Each named turn below is shown by a few rows before and after it. Which turns, in which order, take the first row of each later pair to the second? The first pair is answered.
j_648 (before => after):
-0.46  +1.76  +0.05  -0.02  -1.54  +2.08  +0.64  +1.80  -5.12 => +0.57  -0.65  +1.63  -0.10  -0.47  +3.14  -1.02  +0.22  -4.78
-1.58  +2.60  +1.73  +0.53  -0.44  +1.18  -0.89  +1.50  -2.59 => -0.20  +0.38  +3.09  +0.44  -0.02  +2.36  -2.09  -0.31  -2.07
+1.02  -1.62  -2.00  -0.26  -0.80  -0.49  +1.50  +2.68  +2.71 => -0.10  +0.88  -2.20  +0.05  -0.71  +0.08  +1.96  +4.07  +0.84
j_803 (before => after):
-2.92  +1.99  +2.63  -0.74  -3.02  +0.06  +1.05  +1.18  -1.27 => -1.37  -0.79  +1.45  -1.04  -3.74  -2.52  +1.83  -0.60  +2.49
+0.69  -0.72  -1.50  -1.56  +1.14  +0.84  +0.96  +1.15  +0.44 => +1.32  -1.32  -0.63  -1.41  +1.79  +1.70  -0.03  -0.24  -0.17
-0.46  +1.09  +0.74  +1.65  -0.41  +3.36  -0.70  +1.37  -2.40 => +0.51  -0.59  -1.98  +1.28  -0.94  +0.17  +1.32  +1.16  +3.56
j_181 (before => after):
+3.80  -2.86  -2.52  +0.10  -1.06  -0.08  +0.40  +1.11  -1.70 => +0.84  -1.32  +1.09  -0.04  +1.04  +2.58  +0.04  +4.15  +2.22
+0.44  -0.18  +0.91  -0.13  +0.05  -1.78  -0.33  -3.76  -2.71 => +1.30  -3.26  +0.46  -0.26  +0.46  -0.53  +0.00  -2.17  +2.14
-0.59  +1.33  +1.01  +0.10  -0.46  -0.50  -0.38  -1.05  -1.74 => +1.51  -1.28  -0.71  -0.27  -0.97  -0.23  +0.08  -1.49  -0.30
Now pairs of rows:
Between the rows of a pair lie 2 to 3 turns.
-2.13  +2.18  -1.31  +1.11  -0.26  +0.66  -0.91  +5.04  -3.59 => +0.46  -2.02  +0.70  +0.67  -0.14  +0.75  -3.48  -1.54  -5.80 | j_803 j_803
+1.00  -5.23  -1.63  -0.62  +0.04  +2.52  -0.98  +2.15  +2.80 => -1.18  -3.45  +2.47  -0.65  +1.60  +3.53  -2.58  -0.01  +2.79 | j_181 j_648 j_648
+1.55  -2.99  +0.92  -1.51  -2.12  +1.04  +0.37  -1.88  -1.49 => -1.73  +1.01  +3.61  -1.02  -0.93  +1.74  +0.19  -0.50  -2.27 | j_181 j_181
+2.14  -3.91  -0.21  -0.09  -1.12  -0.17  -0.41  +0.29  +1.57 => -1.16  +1.82  -0.89  +0.25  -2.03  -3.60  +1.14  +1.29  +0.93 | j_181 j_181 j_803
+1.92  +0.53  -3.04  +1.62  -0.17  -5.93  +0.30  -2.36  -2.43 => +1.46  -1.92  +0.74  +1.48  +2.57  +2.26  -2.94  -1.10  -5.84 | j_648 j_181 j_803
+1.41  -0.37  -2.83  +0.11  +0.58  -1.79  -0.73  -0.41  +0.34 => +1.07  -1.55  -1.60  +0.20  +1.97  +0.19  -1.46  -0.01  +2.28 | j_648 j_803 j_181
-0.79  +3.56  -0.02  +1.35  -0.18  -1.31  -1.16  -0.67  -1.29 => +1.06  +1.70  -3.47  +1.33  -1.13  -1.56  +0.32  +1.46  +0.76 | j_181 j_803 j_803
+2.86  -1.87  -2.75  +0.14  -1.70  -1.66  +0.10  -2.55  -2.79 => +1.76  -1.52  +0.16  +0.13  +0.00  +2.67  -1.78  -0.86  -5.29 | j_803 j_648 j_648
+3.04  -3.00  +1.09  -0.96  +0.93  +1.41  -2.43  -1.88  -1.10 => +1.33  -2.33  +0.99  -0.78  +1.60  +4.09  -2.12  +1.71  +0.36 | j_803 j_648 j_648
+2.83  -3.10  -4.54  +0.20  -0.89  -2.28  -0.15  +1.97  -1.51 => +2.54  -4.72  -2.13  -0.44  +1.08  -2.13  -0.93  +0.26  +3.31 | j_181 j_803 j_648
+0.66  -1.14  -0.56  -0.60  +0.26  -1.02  -1.54  -2.55  -0.89 => -0.13  -1.34  +0.98  -0.88  +1.60  +1.96  -1.63  -0.32  +1.13 | j_181 j_803 j_648
+0.95  -3.02  -2.92  -0.43  -0.80  -0.64  +1.86  +0.70  +4.22 => -0.62  +1.65  -2.75  -0.19  -1.71  -4.73  +1.47  -2.42  -1.48 | j_181 j_181 j_803
-2.32  +6.03  -0.19  +1.22  -0.21  -2.26  +0.42  +5.13  +0.89 => -0.74  +5.04  -1.20  +1.32  -1.77  -6.74  +0.74  -0.07  +0.39 | j_803 j_648 j_648
+0.56  +0.06  +3.28  -0.79  +1.93  +3.76  -2.36  +2.12  -2.76 => -0.07  +0.35  +5.00  -0.92  +2.61  +2.17  -3.01  -0.47  -0.30 | j_803 j_803 j_181
-0.12  -1.60  +3.11  -0.83  +4.12  +4.56  -1.51  +1.14  +1.34 => +1.33  -3.50  +1.95  -0.91  +3.67  +3.95  -1.40  +0.61  +1.41 | j_181 j_181 j_181
+1.45  -2.75  +0.22  +0.02  -0.08  +0.29  -1.05  -1.52  +2.67 => -0.48  +2.76  -0.82  +0.45  -1.05  -2.83  +0.23  -0.97  -0.79 | j_648 j_181 j_181
-1.81  +2.93  +0.61  +0.75  -0.27  -0.90  +0.66  +0.16  -3.05 => -0.96  +1.44  -1.00  +0.35  -0.05  +1.61  +1.42  +3.05  -2.50 | j_648 j_181 j_803
+0.16  +0.28  -1.44  +0.91  -1.56  -2.62  +0.84  +0.10  +1.50 => -1.07  +1.92  +0.44  +1.16  -1.09  -1.04  -0.51  -0.01  -2.79 | j_648 j_803 j_803
+1.82  -2.57  -0.49  -0.63  -1.04  -3.11  -0.65  -7.04  +1.14 => +0.69  +1.25  -4.40  +0.15  -2.05  +2.08  +1.00  +3.53  -4.87 | j_803 j_181 j_803
+2.03  -2.95  -5.82  -0.77  -1.73  -0.54  +1.67  +1.39  +2.86 => +1.80  -5.11  -1.84  -0.93  +0.28  +3.58  -0.74  +0.97  +3.48 | j_803 j_181 j_648
-0.82  +0.71  -0.75  -0.26  -0.23  -0.36  +0.96  +2.02  -0.84 => -1.73  +1.29  +0.71  -0.82  +0.26  -1.53  +0.52  -0.01  -1.20 | j_803 j_181 j_181
-2.11  +3.61  +4.65  -1.49  +0.58  -0.15  -0.46  -0.81  -1.21 => +1.72  -1.75  -0.70  -1.90  -1.06  -2.08  +1.38  +0.93  +4.92 | j_181 j_181 j_648
-3.44  +3.29  +1.12  -0.05  +0.64  -1.63  +0.17  +1.18  +1.78 => +1.13  -2.48  -1.09  -0.04  -1.03  -1.70  -1.09  -3.61  -2.72 | j_803 j_803 j_181
-2.58  +2.28  -1.26  +0.85  -0.90  +0.33  +0.73  -1.00  -8.42 => +2.12  -4.42  -6.59  +0.23  -2.03  -0.45  +2.92  +1.39  -0.74 | j_181 j_648
-1.53  +0.96  +1.73  +1.49  +1.75  -2.15  +1.92  +1.19  -1.09 => +0.59  -2.66  +2.31  +1.21  +1.96  +0.30  +0.76  -0.36  -2.03 | j_181 j_181 j_803
-0.05  -0.65  +1.82  -0.49  +0.93  +2.99  -2.29  +0.84  -1.83 => +1.80  -2.36  +0.40  -0.69  -0.15  +1.36  -1.33  -1.41  -1.30 | j_181 j_648
+2.54  -1.27  -3.05  +0.18  -1.22  -2.93  +0.89  -1.38  +1.57 => -2.13  +2.84  +1.32  +0.68  +1.36  +0.87  -0.12  +2.81  +2.88 | j_181 j_648 j_648
+0.66  -0.29  -0.91  -0.76  +0.44  -0.13  -0.79  -1.02  -2.63 => -0.47  -0.91  +1.24  -0.98  +1.53  +1.48  -0.91  -0.06  +0.79 | j_181 j_181 j_648
+0.74  -0.02  -0.49  -1.25  -0.82  -6.14  +2.03  -1.67  +3.00 => +3.68  -5.14  +0.96  -1.71  +0.01  -1.06  -0.68  -2.99  +0.51 | j_803 j_181
-1.08  -0.42  -0.54  -0.66  -0.19  +2.52  +0.85  +2.64  +2.55 => +1.18  -1.92  -0.96  -0.71  -1.20  +1.50  -0.21  -2.04  -3.20 | j_181 j_648 j_181
+2.48  -3.69  +0.04  -0.44  +0.16  -1.79  +0.92  -2.53  +4.25 => -3.18  +4.31  +1.86  +0.09  +1.07  -1.68  +1.47  +2.35  +1.69 | j_648 j_181 j_648
+0.78  +2.31  -0.10  +1.03  +0.48  +3.03  +0.66  +1.05  -4.88 => +1.03  -0.70  +2.31  +0.30  +1.67  +5.21  -0.54  +0.47  -1.80 | j_648 j_181 j_181
-1.69  +3.75  +2.38  +0.97  -0.21  -2.75  -0.91  -2.15  -3.52 => +0.24  -0.86  +3.46  +0.68  +0.80  -1.93  -2.09  -4.87  -1.54 | j_648 j_648
+3.02  -0.49  -2.45  +0.35  -2.25  -1.38  +0.18  -2.78  -1.37 => +2.28  -0.68  -0.03  +0.26  -0.71  +2.16  -1.86  -2.17  -4.00 | j_803 j_648 j_648
-0.04  +0.14  -0.45  -0.04  +0.93  +3.09  +0.92  +3.38  -0.21 => -1.35  +0.63  +2.66  -0.05  +2.45  +2.38  -0.18  +0.98  +1.36 | j_803 j_181 j_648
-3.66  +4.48  +0.46  +0.70  -0.23  -2.44  +1.74  +0.55  -0.34 => -3.54  +3.86  +1.33  +0.67  +0.78  -1.64  +1.51  +1.71  +1.44 | j_181 j_181 j_181
-1.12  -2.73  +3.47  -0.03  +2.14  +0.72  -0.01  +0.10  +1.14 => +0.93  -3.54  +1.25  +0.00  -0.09  -1.40  +0.03  -2.11  -2.24 | j_181 j_181
-0.68  +1.36  +0.78  +1.26  +0.56  -0.86  +0.18  -0.60  -0.17 => +0.00  -0.33  +1.57  +1.02  +0.79  +1.38  -0.64  -0.71  -1.10 | j_181 j_181 j_803
-1.74  +0.35  +1.63  +0.28  +1.30  -1.93  +1.24  +0.48  +5.50 => -1.62  +3.80  -0.45  +0.51  -0.68  -4.55  +1.45  -1.09  -1.42 | j_648 j_181
+0.22  +0.95  +0.84  -0.37  -0.75  -1.45  -0.74  -2.71  -2.04 => -0.20  -0.03  +0.21  -0.72  -0.57  -1.36  +0.32  -0.63  +3.51 | j_803 j_803 j_181
+2.47  -3.42  -2.18  +0.29  -0.02  +1.34  -0.15  +1.19  +1.23 => +1.48  -1.96  -1.96  +0.58  +0.10  +2.89  -0.12  +3.22  -0.95 | j_803 j_648 j_803
+3.26  -6.28  -0.70  -0.34  -0.66  +1.60  -0.83  -0.85  +0.73 => +1.21  -0.84  -4.89  +0.27  -2.27  -2.38  +2.27  +3.65  +1.17 | j_648 j_648
-1.30  +2.44  +2.16  +0.13  +0.20  -0.18  -0.77  -1.44  -2.04 => +0.74  -1.94  +1.45  -0.23  +0.80  +1.41  -0.76  -0.07  +3.06 | j_181 j_181
+1.81  -1.19  -0.98  -0.43  -2.01  -1.98  -0.57  -4.92  -2.83 => +2.86  -2.12  -4.96  -0.14  -2.75  -0.18  +1.36  +0.82  -1.32 | j_803 j_181
-2.31  +2.90  +3.42  +0.05  -0.04  -1.74  -1.70  -2.20  -1.41 => -1.24  +3.25  -0.34  +0.43  -1.90  -4.13  +0.17  -1.44  -1.40 | j_803 j_181 j_648
-1.71  +3.00  -3.01  +0.68  -1.36  +0.29  +0.83  +4.81  -2.58 => +0.12  +0.25  -0.73  +0.16  -0.55  +0.97  -1.75  -0.84  -6.76 | j_803 j_803
-0.71  +1.24  +1.45  +0.09  -0.05  -0.03  -0.45  -1.80  -5.55 => +1.52  -4.42  +1.82  -0.55  +1.16  +2.18  -0.67  -2.14  -0.01 | j_648 j_181
-0.31  -1.12  +0.85  +0.80  +2.33  -0.25  -0.50  -0.31  +3.57 => +1.26  -1.93  +0.44  +0.67  +1.55  -0.83  -1.76  -3.06  -1.12 | j_803 j_181 j_648
+0.55  +0.73  +4.12  +0.28  +0.19  +1.06  +1.13  -1.50  -2.52 => +0.42  -1.06  +3.74  -0.25  +0.31  +1.20  +2.22  +0.40  +2.82 | j_181 j_648 j_181
+1.63  -4.85  -1.53  +0.07  +0.30  +2.07  -0.31  +0.98  +0.67 => -1.21  -2.47  +2.97  -0.23  +1.92  +2.99  -2.07  -1.15  -0.65 | j_181 j_803 j_803
-0.18  +1.15  +0.44  -0.65  -0.07  -0.49  -3.24  -3.66  -0.87 => -1.90  +2.27  +1.24  -0.31  +1.17  +1.75  -2.69  +0.02  +1.50 | j_181 j_181 j_803
+1.33  -1.00  -4.27  +0.29  -1.94  -1.95  +2.31  -0.46  +4.25 => -1.05  +3.66  -2.32  +0.66  -1.12  +2.78  +1.23  +3.02  -3.63 | j_803 j_648 j_803
+1.07  -1.43  +0.14  -0.53  -1.18  -3.94  +0.25  -4.46  +3.77 => -1.26  +1.41  +4.97  -0.24  +1.07  -0.97  -1.87  -4.76  +0.53 | j_181 j_648 j_803
+2.82  -3.99  -2.73  -0.46  -2.64  -2.75  -0.32  -4.05  +4.27 => -0.23  -2.64  +2.39  -0.15  +0.94  +7.36  -2.78  +1.73  +1.80 | j_803 j_181 j_181
+1.12  -2.51  +1.01  -0.02  +0.31  -1.42  -0.81  -4.29  +2.08 => -0.92  +1.41  +1.69  +0.30  +0.60  +0.36  -1.25  -2.54  -4.17 | j_648 j_803
+1.79  +0.03  -1.86  -0.66  -0.89  -1.37  -0.09  -0.55  +5.66 => -2.30  +5.17  +2.19  -0.16  +0.90  +0.33  -1.50  -0.04  +2.52 | j_181 j_648
+2.98  -0.93  +0.23  +0.09  -1.17  -0.84  -1.47  -4.37  -3.30 => +1.76  +1.29  -3.81  +0.63  -1.89  +0.27  +0.83  +2.41  -3.72 | j_803 j_181 j_648
-0.62  +0.53  -0.55  +0.92  +0.63  +1.19  +0.03  +3.26  +2.27 => -0.73  -0.28  +2.35  +0.20  +1.44  +0.74  -1.81  -0.83  +2.42 | j_803 j_181 j_648
+1.09  +0.75  -0.85  -0.63  -1.57  -3.69  +1.95  -2.23  -1.49 => -2.09  +2.49  +1.99  -0.56  +0.50  -1.42  +2.04  +0.80  +2.05 | j_181 j_181
-1.62  -2.37  +3.60  -0.34  +0.82  +3.26  -0.38  -0.09  -2.22 => -0.02  -2.59  -1.25  -0.32  -1.57  -2.02  +3.05  +1.29  +2.66 | j_648 j_648 j_648
-0.40  +0.64  -0.77  +1.30  -1.96  -1.12  +1.94  +0.49  -1.34 => -1.55  +0.22  +0.35  +1.01  -0.54  +0.28  +1.71  +2.32  +1.53 | j_181 j_181
-1.41  -0.70  +2.64  +1.12  +1.69  +4.36  -0.80  +4.12  -0.38 => +0.78  -2.15  +2.16  +0.97  +0.67  +2.30  -1.42  -1.07  -5.26 | j_181 j_648
-0.25  -0.51  +1.20  -0.50  +0.63  +1.97  -0.31  +0.71  +0.14 => +0.62  +0.30  -0.86  +0.14  -0.61  +1.04  +0.57  +1.96  -1.14 | j_181 j_181 j_803
+0.06  +0.66  -0.66  +0.45  +0.31  -4.74  +0.83  -1.64  +4.31 => -1.76  +4.08  +0.86  +0.67  +0.82  -4.26  +0.73  -0.49  +2.22 | j_181 j_648
+1.64  -2.12  -1.14  -0.87  +1.11  +4.19  +0.25  +2.37  -2.13 => +1.13  -2.57  +0.29  -0.76  +2.07  +4.32  -0.11  +1.48  -1.64 | j_181 j_648
+0.25  -3.04  +1.62  -0.46  +1.15  +5.06  -0.94  +2.24  +0.97 => +3.03  -3.50  -1.84  -0.33  -1.77  +0.88  -0.73  -1.37  -3.53 | j_181 j_181 j_648
-1.21  -2.50  +0.64  -0.34  +1.89  +2.38  -0.89  -0.18  +0.31 => +0.37  -2.67  -1.66  -0.36  +0.20  +0.13  -0.97  -2.23  -1.17 | j_181 j_181 j_648
+2.08  -3.36  -0.03  -1.49  -1.12  -0.43  +0.03  -3.47  -2.69 => -3.46  +3.67  +3.01  -0.87  +0.58  -0.39  +0.82  +0.08  -1.47 | j_648 j_181 j_181
+0.15  -1.94  -0.26  -0.14  -0.13  -2.09  -1.36  -1.78  -0.71 => -1.36  +0.27  -0.36  +0.23  -0.14  -1.27  -0.63  -0.03  -3.26 | j_648 j_803
-1.79  -0.23  +3.33  -0.21  +2.35  +2.33  -1.76  +0.01  +0.78 => -2.56  +2.44  +0.84  -0.25  +1.01  -1.84  +0.44  +1.22  +2.96 | j_648 j_181 j_803
-0.49  -2.76  -3.19  -0.27  -2.23  -3.17  +2.97  +2.94  +2.29 => -2.89  +1.86  -1.70  +0.41  -2.44  -4.05  +2.57  +2.26  -1.62 | j_181 j_181
-3.98  +5.33  +0.32  -0.41  +0.46  -1.22  +0.99  +2.34  -0.09 => -1.31  +1.88  +2.12  -0.69  +0.17  -2.67  -0.65  -5.01  -2.96 | j_803 j_648 j_803
